One turn moves every row onto another: examples first, then more rows asked:
zazos: [ 22.5,   8.2,  -7.5,  14.7,   4.6,  -2.4,   2.9,   1.9,  41.5,  22.2,
  11.0, -22.8,   0.1]
Muvob: [  2.9,  -4.9,  -5.0,  16.5, -16.3,   4.9, -11.4,  -9.3,  14.1, -12.0,
  10.4,  11.1,  -2.8]
Genib: [ 18.5,   6.6,   2.0,  -4.3,  27.5, -28.1,  27.0, -13.7,  24.9,  13.1,
   5.0, -17.5, -12.6]
mun: [  9.6,   6.7,   7.4,   7.2, -15.0,  14.1,  -3.0,   3.2,  33.9,  -4.1,
 -11.5,   7.7, -24.1]
gudev: [-15.8,   2.5,  -8.3,  27.6,   3.3,   6.5,  16.0, -26.3,  10.5, -17.9,
  -6.5,  -5.8,  -3.3]
litu: [ -2.8,   3.8,  -1.0,  -0.6,   3.6,   5.7,  13.5, -15.0,  53.0, -33.0,
 -10.1,   8.1, -12.6]
dufam: [ -0.2,  21.8, -16.3,  -2.0,  38.2, -22.0,  11.5, -10.3,  17.6,  18.7,
  -6.4, -19.0,   7.8]
von: [  8.9,  11.1,  -5.8,  14.6, -19.6,  14.8,  -5.5,   9.3,  36.4,  -5.8,
 -11.7,  -2.9, -10.7]
Dal: [ -4.4,   8.2, -17.9,   9.9,  29.5,  -4.9,  26.7, -25.3,  11.2, -25.8,
 -17.9,  -1.8,   1.4]
Dis: [ -4.8,  13.9,   3.5, -16.0,   6.2,   6.7,   2.4, -36.1,  36.6,  -0.5,
  13.9,  -7.7,  15.1]
gebo: [ -6.4,  23.2, -15.7,  -5.4,  13.1,  -7.6,  20.1, -27.7,  38.5,   4.0,
  -1.9, -31.7,  16.0]
ket: [ -5.9,   3.0, -14.0,   9.9,  24.6, -25.1,  21.6, -25.4,  15.4, -28.2,
 -20.8,  -3.6,  -8.1]
Zufus: [-17.6,   2.5,   5.7,  20.1,   7.0,   1.6,  10.3, -32.3,   2.9, -13.9,
 -12.9,   0.5, -20.6]
Dukud: [  6.8,   1.8,  -2.4,  -4.6,  29.0, -36.5,  -7.4,  -4.4,  20.3,  10.9,
   9.1,  -0.4,   5.1]
Vut: [-17.4,   2.6,  -7.5,  23.4,  12.2, -13.0,  -1.1, -21.9,   2.6,  -7.9,
 -24.6,  -3.0, -18.8]
moli: [ -4.1,   2.4,  18.0, -19.1,  10.5, -22.2,  -2.4, -31.3,  33.5,   8.3,
  10.1,  -0.9, -10.7]
Gized: [  5.9,   9.5,   9.1,  -7.0,  35.6, -29.3,  22.0, -18.2,  18.7,  12.2,
   1.5,  -9.9, -14.3]
gizin: [  2.7,  10.8,   4.6, -13.7,   7.2, -21.4,  25.4, -30.9,  42.6,   5.1,
   2.6, -27.0, -14.6]
neze: [ -2.0,  23.2,   0.7,  -6.9,  27.6,  24.3, -13.4, -26.7,  15.0,  -4.4,
 -15.9,  -9.4,  -6.5]
kosos: [  4.0,  -0.5,   1.8,   5.8,  -7.9,  11.3, -14.5,  -9.2,   8.1,  -0.5,
   1.8,  15.0, -10.9]
Maves: [  3.8,  12.3, -18.7,  -1.5,  23.7,  -5.0,  -2.5, -10.7,  25.6,   6.3,
  11.0, -12.9,  31.0]
delen: [  9.4,  27.0,  -1.9, -17.3,   8.0,   4.2,  12.6, -20.4,  42.9,  29.0,
  -2.5, -21.2,  -4.7]
leta: [  7.2,   0.3,   6.0,  -4.0,  24.7,  -3.3,  11.8,  -1.5,  31.2, -20.9,
 -13.0,  21.9, -26.8]
venas: [  9.5,   9.9,   9.5,  -5.9,   3.7,   5.0,  -1.8, -16.4,  40.8,  31.4,
   0.3, -15.4, -20.7]
vil: [ -0.6,   0.6, -11.8,  11.7, -17.8,  -2.6, -22.0,  -8.1,  15.7,  -8.7,
   1.0,   3.4,  -1.5]
vonir: [ -5.1,   3.9,  -1.2,  -4.7,  13.5,  -0.5,  19.7, -25.4,  43.7, -31.1,
 -24.0,  10.8, -18.3]
Gog: [-10.7,  10.5, -13.9,   0.4,  26.7,   0.0,  21.7, -37.6,  14.2, -19.8,
 -27.5,  -0.7,  -4.8]
Nonam: [ 10.8,  14.8,   2.7, -14.1,   2.2, -19.6,  10.6, -14.4,  50.7,  24.9,
   1.4, -22.6, -16.2]
farep: [ 18.3,   5.3,   0.9,  14.4,  32.8,  14.7,   7.4,  -2.5,  12.3, -21.4,
   9.5,  -2.2,  -2.2]
litoz: [ 12.4,   7.0,   3.0,   8.6,  -9.8,  11.5, -10.2,  11.1,  25.2,   3.8,
 -13.6,  10.1, -25.1]
Leduk: [ -5.6,  14.5, -18.5,   3.6,  15.1,  10.2,  14.6, -16.9,  41.6, -27.2,
 -29.2,   4.2,   3.1]
votol: [  4.5,  11.5, -16.8,   2.3,  32.8,   0.6,  -3.1,   2.6,  26.1, -11.9,
 -33.1,  15.9,  -7.8]
kob: [ -8.4,  13.0,  -0.3,  -5.5,   8.6, -14.4, -24.2, -28.0,  38.6, -19.2,
 -18.1, -22.2, -18.4]
Fov: [-14.7,   9.3,  -9.1,   1.0,  20.3, -19.7,  17.3, -37.1,  20.1, -26.1,
 -29.1,  -4.4, -13.7]
vuli: [  6.7,   0.2,  -0.2,   1.3,  26.9, -14.9,  15.9,  -7.5,  29.5, -23.1,
 -28.7,  15.9, -23.6]
Gugon: [-16.3,   2.9, -18.9,  30.8,   4.7,  -9.3,   4.0, -17.7,   8.7, -13.5,
 -19.0, -10.2,   0.3]
vav: [ 23.8,   9.8,  -2.3,  -1.2,  13.7, -19.6,  18.0,   0.9,  41.0,  19.2,
   7.9, -22.7,  -5.9]
Nemem: [ 14.1,  -2.9,   0.1,  16.6,  13.1, -23.8,  -1.7,  -6.4,  33.3, -31.5,
   4.3, -18.0, -13.8]
zekes: [ 21.9,  19.7,  -6.1,  -7.4,  16.5,   3.4,  20.3,  -5.6,  35.3,  25.6,
   5.5, -17.5,   3.0]
Mul: [ -3.5,  10.9,   9.1, -10.9,   7.3, -14.4,  30.4, -34.6,  37.9,  -2.0,
  10.7, -18.8,  -9.4]
vap: [ 12.1,  10.8,   3.5,   1.5,   2.7,  19.7,   9.8,  -7.5,  38.6,  23.7,
   9.9, -15.5,  -3.2]
sepi: [  4.1,  11.1, -22.9,   8.0,  32.6,  -7.3,   9.0,   0.5,  27.0, -20.6,
 -33.5,  11.1,  -0.7]
puf: [ 12.5,  10.2,  -7.1,  10.9,  -7.5,   6.2, -15.7,  15.9,  28.1,   0.4,
 -18.5,   1.6, -14.6]
Rolo: [ 15.7,   5.7,  -1.5,   3.3,   3.0, -15.5,  -6.5,  -2.2,  44.0,  25.2,
  -0.3, -18.9, -20.0]
puro: [ -5.7,  17.1, -23.4,   1.6,  14.0,   6.9,  -3.9,  -5.8,  47.9, -26.6,
 -29.1,   2.3,   3.8]
Gur: [ -2.5,  26.3, -12.6, -14.6,  14.8,   1.0,  20.2, -29.4,  38.0,  11.8,
  -8.3, -28.7,   7.8]
Leked: [ 13.6,  17.9, -13.3,  -4.2,  33.0,  -9.8,  22.3, -11.1,  19.5,  22.1,
  -4.4, -19.6,   6.1]
kugib: [ -5.5,   4.2,  -6.6,   3.2,  -8.9,  -2.3, -25.3,  -7.8,   8.4,   2.6,
  -6.7,   8.8,  -7.0]

Leduk moves to sepi
mun moves to von
Where do these go?
Gur moves to Leked
farep moves to Nemem
Fov moves to Gog
litu moves to puro
dufam moves to Gized
Zufus moves to gudev
vap moves to zazos
Maves moves to Dukud
Nonam moves to delen
kosos moves to Muvob

